500 stands for zero in the data rows.
Here are some points, each followed by its number:
360 600 680 731 789 515 556 456 495 351 491 587 686 340 563 366 276 492 221 617 467 412 682 603 647 602 410 584 283 386 650 527 810 548 324 492 173 448 714 693 507 290 464 581 468 527 496 413 0
279 602 605 495 404 823 684 436 452 657 472 422 469 499 506 460 462 343 470 707 233 451  96 659 532 355 507 458 649 241 421 440 280 186 292 554 391 672 654 574 633 626 594 612 476 338 502 504 1
312 852 343 375 136 426 242 544 455 428 404 519 557 333 284 476 460 498 404 668 586 551 266 338 402 608 781 698 600 594 394 766 629 723 450 544 402 187 547 307 300 299 430 713 336 402 488 501 2
299 570 219 677 304 524 431 504 536 495 643 399 392 547 627 453 518 248 690 237 644 478 466 536 393 351 521 206 606 415 238 544 283 490 338 659 622 640 757 535 701 599 655 277 591 440 696 367 3
373 612 429 540 393 353 637 438 304 508 529 468 573 673 319 432 378 396 403 580 422 417 658 447 557 340 330 396 486 473 601 435 533 721 381 742 350 571 570 533 799 500 331 602 804 532 659 645 4
758 435 489 467 580 376 456 754 476 597 431 764 603 495 415 425 505 529 410 280 605 661 687 245 455 421 590 559 279 728 607 355 221 454 457 334 579 477 464 205 196 499 520 378 702 219 444 361 5
537 442  62 233 267 646 687 336 402 617 399 867 494 720 488 366 276 534 500 455 444 564 421 646 549 305 552 506 557 244 608 442 444 544 546 498 496 481 386 467 505 560 633 466 531 540 640 647 6
356 589 445 253 327 531 497 505 387 426 334 733 457 309 231 424 414 440 359 629 413 492 493 844 706 489 348 603 299 498 341 340 516 442 631 534 172 564 503 621 539 328 552 408 224 536 388 543 7
536 734 286 236 568 395 777 604 456 558 460 715 620 695 334 369 338 701 530 513 424 618 502 399 565 435 524 680 569 401 598 500 440 697 436 600 435 429 442 163 411 266 543 285 389 450 734 605 8
477 707 454 649 693 595 768 420 531 304 661 450 691 357 624 554 516 606 391 472 405 288 591 424 451 365 462 386 460 385 656 400 532 486 457 478 272 409 656 486 546 558 381 512 529 594 578 635 9
529 462 763 253 552 150 473 582 472 464 221 415 699 383 239 404 257 598 318 675 428 506 515 532 669 404 432 428 492 485 516 464 610 274 785 484 581 588 553 305 542 538 442 426 700 693 435 382 10
610 194 687 480 349 511 359 408 422 481 565 470 665 623 458 695 561 573 567 359 674 492 480 582 303 332 360 558 583 458 447 611 335 391 590 547 643 363 425 371 385 495 572 328 540 560 526 252 11
510 300 157 602 130 939 451 245 734 541 731 294 237 700 406 542 468 402 693 265 512 395 589 400 452  97 728 514 321 457 254 237 473 619 685 709 690 560 478 732 668 999 614 739 687 248 562 250 12
Which three points above are nearest to each new point, looking only along the 7 directions in which the numbered points spread most? Their numbers follow each, nearest first.
680 728 460 489 807 471 300 425 576 512 248 656 596 440 225 546 455 524 401 523 718 475 754 626 229 744 552 349 383 337 258 777 397 405 621 512 508 541 542 540 466 553 469 401 290 524 573 544 11 9 7
287 490 450 741 655 601 446 467 496 462 559 447 257 567 624 335 347  20 478 368 435 459 596 546 405 566 722 423 457 523 501 513 617 725 397 549 547 530 763 599 694 571 704 144 531 335 575 549 9 3 4
642 409 513 419 431 436 336 742 374 469 570 374 275 363 608 700 674 465 677 347 483 784 517 414 501 760 605 602 588 513 402 482 482 641 630 463 805 453 530 418 402 543 563 451 380 793 565 224 11 5 3
501 429 524 431 484 630 811 626 650 415 428 385 275 527 352 252 663 384 555 698 247 432 387 653 503 759 654 643 766 636 500 498 480 412 505 406 448 765 402 645 588 519 561 541 524 565 234 306 7 1 11
646 466 465 214 550 493 679 622 439 434 560 410 559 375 392 383 580 454 443 773 234 391 264 579 306 603 567 617 586 460 692 525 767 395 498 494 268 579 358 506 479 375 488 661 646 537 334 289 7 9 10
383 650 497 566 321 486 591 474 446 432 653 529 378 476 675 349 479 413 542 437 306 477 515 230 530 389 553 539 311 629 549 359 569 726 404 639 457 413 484 507 461 499 407 352 596 611 659 497 9 4 3
552 593 676 474 620 334 604 563 444 402 491 541 487 421 591 443 334 664 430 547 150 570 665 339 429 691 559 550 272 494 809 248 544 719 542 533 424 373 523 276 502 414 409 487 473 694 691 600 9 0 8
445 359 587 387 436 414 415 516 372 466 491 527 391  80 645 644 406 392 642 482 564 396 580 909 654 743 433 742 410 596 617 502 362 494 695 292 516 470 361 567 416 386 722 389 370 849 488 512 7 11 10
658 380 496 705 512 292 355 371 486 499 458 542 325 557 681 297 517 468 476 279 480 650 621 626 423 576 528 517 258 521 721 649 382 689 355 351 426 500 332 649 486 612 606 495 316 584 581 629 9 11 5
515 376 335 431 700 542 364 497 208 472 492 448 462 170 475 591 494 573 288 404 555 383 580 679 156 518 881 564 662 541 566 656 637 448 431 426 485 449 472 504 367 673 382 381 574 616 470 498 11 9 5
488 526 486 271 374 457 726 816 283 462 450 416 422 406 297 553 602 584 457 670 313 527 456 634 429 536 592 839 604 556 637 348 543 271 619 340 364 602 490 499 430 495 540 477 732 435 429 258 7 11 10
460 465 680 452 182 651 499 478 318 485 690 543 399 578 669 419 504 399 491 454 256 518 610 448 999 581 591 623 274 757 678 221 597 807 495 395 681 261 397 521 436 398 415 751 430 646 595 323 9 7 4
259 497 533 596 389 608 563 439 512 457 583 365 392 492 852 460 704 327 840 367 614 582 407 342 278 559 507 531 795 604 591 599 527 315 393 434 480 657 576 634 510 560 600 358 671 407 557 324 3 11 1
173 571 422 542 154 722 545 438 431 476 576 638 281 641 776 362 319 194 591 339 372 356 482 669 542 446 668 616 397 606 602 299 407 518 589 542 699 376 498 710 494 506 716 173 359 263 593 661 6 1 3
582 369 602 263 211 552 655 606 487 754 426 653 195 776 545 633 714 456 791 755 458 677 327 284 882 594 565 462 618 708 502 532 560 607 487 543 586 506 509 419 360 525 588 800 381 351 553 302 11 6 7
799 358 572 500 423 428 322 370 466 588 328 696 604 832 293 687 526 839 545 428 861 406 359 525 652 498 381 533 513 439 441 669 655 390 740 529 606 485 520 467 245 499 624 550 463 552 556 489 11 5 10
769 318 519 474 552 450 345 851 616 537 342 673 464 895 307 658 475 492 579 273 591 837 625 369 391 503 520 447 543 551 427 336 255 398 521 493 669 519 531 447 570 470 605 561 357 344 310 434 11 5 6
521 433 253 315 433 439 599 667 503 442 502 658 291 748 422 638 500 437 515 463 636 598 543 493 444 436 735 586 633 662 386 475 542 574 418 627 654 366 357 402 452 588 634 546 437 453 430 775 6 8 11
476 499 471 596 574 337 438 568 501 529 380 529 443 703 353 815 659 582 459 469 821 580 433 434 631 331 427 635 678 666 481 469 492 284 510 462 488 427 404 609 441 387 540 547 430 468 394 636 11 5 9
435 624 327 652 639 403 665 568 369 298 637 176 649 426 748 459 742 526 672 647 474 484 518 318 590 562 402 368 718 517 472 670 595 543 436 416 534 436 580 488 439 636 343 596 721 474 535 507 9 4 3
614 636 482 627 461 542 568 745 398 543 453 386 442 488 126 217 780 412 549 533 463 500 306 752 722 520 452 670 592 655 474 518 550 372 820 501 368 718 338 523 338 442 485 455 752 461 395 236 11 7 10
381 589 350 639 584 709 429 545 578 406 632 267 492 313 327 465 457 348 583 451 414 499 544 408 222 374 614 230 570 462 352 387 485 718 268 861 425 494 655 687 842 558 470 534 545 328 602 496 3 9 4
